In the data rows, the value 128 means zero.
Here are some points, one per row:
[132 132  56 110 124 117 106 108 160 152  52 149  85 104 159  94  80 163
 166  85 107 135 146 140 150 149 160 198 120  94 128  70  81 117  59  98
 136 120  93  67 220  84 178 197 145 181  71 175 151  67 165 194  64 126
 182 121 116 190 116  99 122 139 170 126]
[ 63 183 103 114 167 128 115 108  99 104  79 111 192 147 142 114 106 130
 164 111  72 117 177  97 154  65 100 152 126  84 134 116 128  97 197 106
 106  92 128 104 167 207 150 163 171 107 159  44 182 112 166 148  96 106
 115 154 101 160 209 173 148 174  96 119]
[ 71 139  69  98 153 172 145 125 114 117 112  75 143 125 111  78 164 123
 125 123  98 171 237 101 122  72 158 166 141  71 156  95 155  72 105 142
 106 136  94  63 147 180 151 163 132 110 158  99 107 100 155 134  94 136
 132 124 189 157 160 124 123 156 129 101]
[ 98 146  73  91 136  85 136 107 150 153 137 221  57 142 145 204  52 133
 172 103 123 146 151 135  92  87 144 111 126 107 166  96 125 161  98 112
 176 146  96  93 147  39 169 199  65 173 147 160 100 196  63 196 110 133
 153 186 130 214  77  91 106  73 164 155]
[169  80 145 182 133 206 132 132 145 107  88 101 108 108 144 132  65  95
 138 150  91 198  14 142 160 144 100 127 138 160  94  65 159 152 125  36
 152 147  75 121 107 149 167  75 142 120 124  77 102  48 137 119 163 143
 182  91  95 156 155 133 163 141  40 158]
[ 94 157  85 129 115 127  68 149 100 105 149  48 180 149  84  97 110  88
 139 139  44 181 149 137 125  78 157  52 125 123 137 126 161  36 137 130
  99 112 163 111 135 119 170 143 142 129 128 161 140 203 131 199 101 161
 113 157 118 138 177  88 131 177 160 122]
[124 138 134  83  93 175 176  51 129 159 171 141 146 140  86 116 101 166
  45  96 190 196  83 178 120 179 147  98 131  83 141 154 139 215 115 194
  91 142  77 165 120 146 110 170  85 120  65 155  99 153 188 153 128 154
  87 114  53 107 124 146 179 140  57 113]
[128 112 184  97 103 147 115 144  99 167 137 162 136 126 236 110 123 139
 118  85 140 191 199 147  53 130 139 123  54 120 153 164 134 122  51 121
 141  72 139  86 181 137 192 178  71 164 134 121  96 151  90 188  70 135
 132 137 128 138  62 114 138  50 181  82]
[166 145 141 113 141  84 129 178 132  80 147 130 137 169  99 111 141  86
 136 130 126 180 177 111 124 132  71 106  96 212 117 115  87 183 138 173
 142 148 136 155 103  88  31 105 185 148  99 149  84 198 103  84  73 180
 147 199 168 139 114  70 103 109 173 129]
[175  62  83  66 127 105 178  78  82  75 149  87 111  65 150 145 113 184
 112  93 135 102  97 191  68 185  88  87  73 107  96 187 170 180  90 158
 198 164  89 163 197 192 118  76 131 189 161 191 152 142 109 174 197 116
 189 100 104 180 115  50  63  63  61 154]
[138  98 176 164 165 125 108 158 158 111 145 135 139 105  28 135 117  49
 155 159 114 159 111 116 134 125 140  96 141 164  83 111  90  88 104 107
 181 119 132 159 113 159  72  87 136 130 180  94  78  75 109  94 124  86
 157 123 144 135 142 159 103 129 172 188]
[ 93 182 110 133  69 144  88 139 139 140 124  63 183  95 159 132 119 146
 193 117 129 112 127 125 111 151 135 123 131 160  93  55  92  80 188 149
  28 109 179 111  54 160 150 137 141 113 181  72 181  76 112 117  86 128
 114 157 207  79 195  52 145 174 109 157]
[ 96 116 134  87  90 121 140 157  77  89  88 137 208 129 109 207 217 169
 127  64 140  93  98 116  89 188 120 137  62 156 128 184 167  56 108  72
 139 161 123 159  72 114 178 135 209 113  73 158  86 151 101 110 140 129
 128 183 122 144 212 127  65 147 149  63]
[164 156  71 158  97  77  54 124  83 182  84 146  83 185 104 169 110 148
  96 126 203 136 110  58 154 209 160 141 149  96  75 169 131 179  66 189
  85 152 184 185 120  96 113 112 149  86 179 119 214 121 130  64 109 178
  72 130 171 111  68 211 185 154  65 129]
[130 160  76 125 196  92 130 149 165 162 187 204  62 155 160 120 183  70
 155 148  46  49  64  87 225  76 166 105 139 172 173  88  97  68  76 180
 193 111  84  94 141 149 150 112  59 145 175 227  95 165  61 193  38  69
 121 179 170 107  49 142  74 137 135 123]
[155  58 179 173 139 194 110 110 193  82  65 160  65  59 151 113  61  67
 134 216 124 111 133 105 200 163  42 230 163 120  75 168 109 119 137  61
 107 125 180 121 103 187 186 135 137  80 101  83 116 120 131 192 133  78
 168  76 153 185 100 162 121 173  45 194]
[194 160 183 104 119  74 154 110 133 145 128 124  96 182 171 131 158  93
 126 144 128  60 103 130  93 158 179 169 157 110 131 130 125 111 155 128
  98  96 143 136  70  84 150  45 212 126 126 131 172 120 220  78 134 108
  73 116 156 110 151 146 137 125 110  72]
[149 106  99 162  88  81  57 109 113 181  64 167 114 159 174 193 133 140
  54 151 168 173 141  87 170 135 177 125 171  89  80 142  96 143 100 185
  75 151 196 171 151  73  91  75 126  79 169 105 154 120 117  49 143 181
  84 153 169 103 117 167 193 175  75 107]
[ 51 162  90 115 159 152  82 125 138 134 156  90 157 218  56  93 141  87
 109 136 105 151  36 143  59  76  68 195 202 117 164 112  88 143 111 130
  75 108 149 142 112 140 151 148  77 142  77 217 170 191  97  88 190 150
 153 162 139 107 172 137 138  97 158  99]
[ 60 209  69 138 151 119 122  89 115  93 135  71 181 134  78  88  98 123
 114 142 102 103 144 166 133  67 141 216 154 165 188  89 132 103 174 119
  96 135 119 118 115 113 170 100  84 127  94 196 192 148 142  98 144 118
 157 162 151 147 153 181 131 100 138  96]
[151 163  79 134 185  53 119  91 202  85  94 157  99 145  71 120 158 125
 178 136  66  80 119  66 159  92 162  61 165 167 112 160 100 111 155 135
 160 186  63  66 115 120 162  94 148 120  97  99 143 143 139  95 162 143
 167 164 120 159 111  88  75 101 204 123]
[186  99 209  86  89 180 164 101  78 146 199 129 149  59  23  77 175 165
 134  72 203 182  75 173 173 131  67  53 110  57 120 113 203  93 173 105
 127 183 127 184 187  63 119 112 119 157  67 196  88 124 143 149 132 178
 130 123  84  42 132  91 195  65  41 110]
[142 141 177  79 141 135 166 149  96  83 176  87 157 122 155  62 152 168
 131 168 175 166 104 195 100  95 113  79 113  64 151  85 110 150 102 174
 105 169 140 126  96 122 167 157  95 141  56 147 161 154 179 110 121 102
 150 149  38 120 150 123 138 112 195 143]
[144 108 177 199 152 138 122 184 150  81 192 157 173 126  63 152  99  73
 116 151 162  89 172 130 173 170 106  94 132 133 105  88  70 151 118  85
 208 103 149 197 131 194  83 106 136 116 138  85  53 104  93  47 106 107
 135 105 165  94  92  65 165 146 175 194]
[155  78 194 104  92  85 165  67 103 133 153  67  70  94 217  53 151  97
 152  85 191  85  78 187 149 164  94  67  75  37 198 205 187 118 153 181
 179 172 104 147  44  53 102  66 191 207 141 135  97 137 213  55 181 101
 146 113  92 138  91  74  64 100 116 123]
[ 70  93 131 108 136 141 146 198 144 167 208 200 192 103  85  75 214 124
 148 185 118 149 146 160 116  74 200 110  85 177 146 103  77 178 165 121
 157  59 189 170 123 136  56 164 144 162  77  68  82 106  68 118  68  57
 115  24 111  77  77 119 169 132 111 169]
[159  61 134 163 174 194 145 206 186  72 115 151 108  64 143 122 107  98
 201 164 174  65 145 120 123 169  87 105 164 179 114 106  40 127 170  89
 180  93 171 121 126 188  86  90  31 134 221 176  95  65 129  83 188  84
  98  77  98 139  94 177 143 212 113 159]
[111 142  63 153 130 133 134 156 148 180 115  93 128 156  97 181 108 151
  67 175 111 137 113 103 163  87 153 213 155  85 107 114 123 160 189 178
 103  67 147 139  97 128 124 137  96  61  56 164  84 115 142 129 125 117
  69 117 155  59 173 143 157  67 184  93]
[114 101 134 155 129  86 152 105  55 138 101 155 131 113 141 128 184 185
  45  64  69  45 148 157  66 149  74  95  54 142 143 180 189 123 140  66
 140 132 109  92  86 156  95 139 203 117 223 108  97 162 173 189 203 127
 129 131 133 134 119 109 113 126 143  84]
[176 141 145 120  53  97 160 124  77 112 124 194 127 125 191  86 209 172
 123  93 132 141 134 145  83 163  66 202 107 141 214 185 192 149  87 104
 191 128 115 119  80  97 107 145 201 133 199  73  87 168  86 197 200 153
 130 192 112 107 110  68 121  70 206  67]
[121 163 172 106 142  71 139 173 154 122 193 185 135 182 130 134  13 120
 115 144 147  75 149  99 120 104 164 142 114 139 174 163 124 230  54 126
 121 123 151  54 232  29 120 193  63 149 164 110  67 139  76 114  91  79
 117 137 132 134 105 115  54 137 140  59]
[188  94 160  50  70 114 180  46 114 198 122 101 111 147 150 169 117 181
  89  78 123 201 128 112 152 150 201 170  91 106 116 174 131 203 134 127
 133 160 109 180 122 118  97 166 120 102  81 114 140 109  89 112 123 198
  75  82 114  84  67 152 176 158 131 140]
[118 103 134 133  77 131  63 161 161 189 119 147 151 143 144 185 167 129
  53 148 176 115 142  68 178 117 166 159 185 115  52 108 153 168 147 157
 110  73 179 156  85  91 120 109 103  85 147  89 216  83 166 104 112 216
  85 146 134  79 139 160 120 147 103 138]
[118 167 154 124 128 107 167 115 109 112 106  78 144 166 183  56  91 178
 208 173 114 160 192 144 115 106  91 138 106 110 134  66 126 112 141 183
  81 173  41 113 138 150 193 109 151 142  72 167 147 111 206 118 159 102
 111 133 110 141 117 117  70 145  91 176]
[ 98 128 118 163 137 168  96 139 110 125  78  98 136 132 139 146 164 166
 138  82 118 110 202 108  86  92 165  72 137 161 172 153  99 121 153  77
 126  81 117  76 169 184 122 187 107  85 126  55 209 178 158 152 125  88
 123 129 138 167 167 130  74 136  94 156]
[166 177  69 194 141 192 168  96 112  87 173 108  42  71 106 183 132 144
  90 123 125  78  68 152  52 168  86  73 160 195 101 166 186  71 110  80
 104 214 100 139 176 187  24  65 104 185 113 100 123 136  60 110 172 112
 165 120  56 142 133 196 110  73 170 128]
[103  67 109 198 202 197 143 123 197 100  86 121  67  69 202 153  99  43
 184 153 176  60 109 122 129 142 103 103 152 189 118 143 155 107 146  79
  85 127 100 121 213 124 130 120 131  84 174 175 153 105 100 151 134  86
 174  67  90 152 125 165 173 136 146 187]
[ 92 138 244 153 122 118  94 181 145 193 113 114 161 150  76 196 132 150
 111 151  98 161 141 110 192 121 174 170 161 160  77 115 134  66 193 207
 130  76 169 139  63 108 111 150 121 104 109  71 151  68 119 158 125 200
  88  35 195  88 194 200 180 169 117 125]
There is one direction along which these points spread out most. Take the direction at right angles to it along which they spread out most. Go by this last direction. How far along it is each point below, from 0 to 99? The average is 50, and the first point in the table lies past the average. One standard deviation of the points above along it is 16.
[130 160  76 125 196  92 130 149 165 162 187 204  62 155 160 120 183  70
 155 148  46  49  64  87 225  76 166 105 139 172 173  88  97  68  76 180
 193 111  84  94 141 149 150 112  59 145 175 227  95 165  61 193  38  69
 121 179 170 107  49 142  74 137 135 123] 76
[132 132  56 110 124 117 106 108 160 152  52 149  85 104 159  94  80 163
 166  85 107 135 146 140 150 149 160 198 120  94 128  70  81 117  59  98
 136 120  93  67 220  84 178 197 145 181  71 175 151  67 165 194  64 126
 182 121 116 190 116  99 122 139 170 126] 61
[186  99 209  86  89 180 164 101  78 146 199 129 149  59  23  77 175 165
 134  72 203 182  75 173 173 131  67  53 110  57 120 113 203  93 173 105
 127 183 127 184 187  63 119 112 119 157  67 196  88 124 143 149 132 178
 130 123  84  42 132  91 195  65  41 110] 26
[ 60 209  69 138 151 119 122  89 115  93 135  71 181 134  78  88  98 123
 114 142 102 103 144 166 133  67 141 216 154 165 188  89 132 103 174 119
  96 135 119 118 115 113 170 100  84 127  94 196 192 148 142  98 144 118
 157 162 151 147 153 181 131 100 138  96] 54
[ 98 146  73  91 136  85 136 107 150 153 137 221  57 142 145 204  52 133
 172 103 123 146 151 135  92  87 144 111 126 107 166  96 125 161  98 112
 176 146  96  93 147  39 169 199  65 173 147 160 100 196  63 196 110 133
 153 186 130 214  77  91 106  73 164 155] 61
[118 167 154 124 128 107 167 115 109 112 106  78 144 166 183  56  91 178
 208 173 114 160 192 144 115 106  91 138 106 110 134  66 126 112 141 183
  81 173  41 113 138 150 193 109 151 142  72 167 147 111 206 118 159 102
 111 133 110 141 117 117  70 145  91 176] 51
[ 92 138 244 153 122 118  94 181 145 193 113 114 161 150  76 196 132 150
 111 151  98 161 141 110 192 121 174 170 161 160  77 115 134  66 193 207
 130  76 169 139  63 108 111 150 121 104 109  71 151  68 119 158 125 200
  88  35 195  88 194 200 180 169 117 125] 36
[166 145 141 113 141  84 129 178 132  80 147 130 137 169  99 111 141  86
 136 130 126 180 177 111 124 132  71 106  96 212 117 115  87 183 138 173
 142 148 136 155 103  88  31 105 185 148  99 149  84 198 103  84  73 180
 147 199 168 139 114  70 103 109 173 129] 48
[128 112 184  97 103 147 115 144  99 167 137 162 136 126 236 110 123 139
 118  85 140 191 199 147  53 130 139 123  54 120 153 164 134 122  51 121
 141  72 139  86 181 137 192 178  71 164 134 121  96 151  90 188  70 135
 132 137 128 138  62 114 138  50 181  82] 48
[142 141 177  79 141 135 166 149  96  83 176  87 157 122 155  62 152 168
 131 168 175 166 104 195 100  95 113  79 113  64 151  85 110 150 102 174
 105 169 140 126  96 122 167 157  95 141  56 147 161 154 179 110 121 102
 150 149  38 120 150 123 138 112 195 143] 41
[155  78 194 104  92  85 165  67 103 133 153  67  70  94 217  53 151  97
 152  85 191  85  78 187 149 164  94  67  75  37 198 205 187 118 153 181
 179 172 104 147  44  53 102  66 191 207 141 135  97 137 213  55 181 101
 146 113  92 138  91  74  64 100 116 123] 34
[ 96 116 134  87  90 121 140 157  77  89  88 137 208 129 109 207 217 169
 127  64 140  93  98 116  89 188 120 137  62 156 128 184 167  56 108  72
 139 161 123 159  72 114 178 135 209 113  73 158  86 151 101 110 140 129
 128 183 122 144 212 127  65 147 149  63] 39
[155  58 179 173 139 194 110 110 193  82  65 160  65  59 151 113  61  67
 134 216 124 111 133 105 200 163  42 230 163 120  75 168 109 119 137  61
 107 125 180 121 103 187 186 135 137  80 101  83 116 120 131 192 133  78
 168  76 153 185 100 162 121 173  45 194] 73
[169  80 145 182 133 206 132 132 145 107  88 101 108 108 144 132  65  95
 138 150  91 198  14 142 160 144 100 127 138 160  94  65 159 152 125  36
 152 147  75 121 107 149 167  75 142 120 124  77 102  48 137 119 163 143
 182  91  95 156 155 133 163 141  40 158] 62
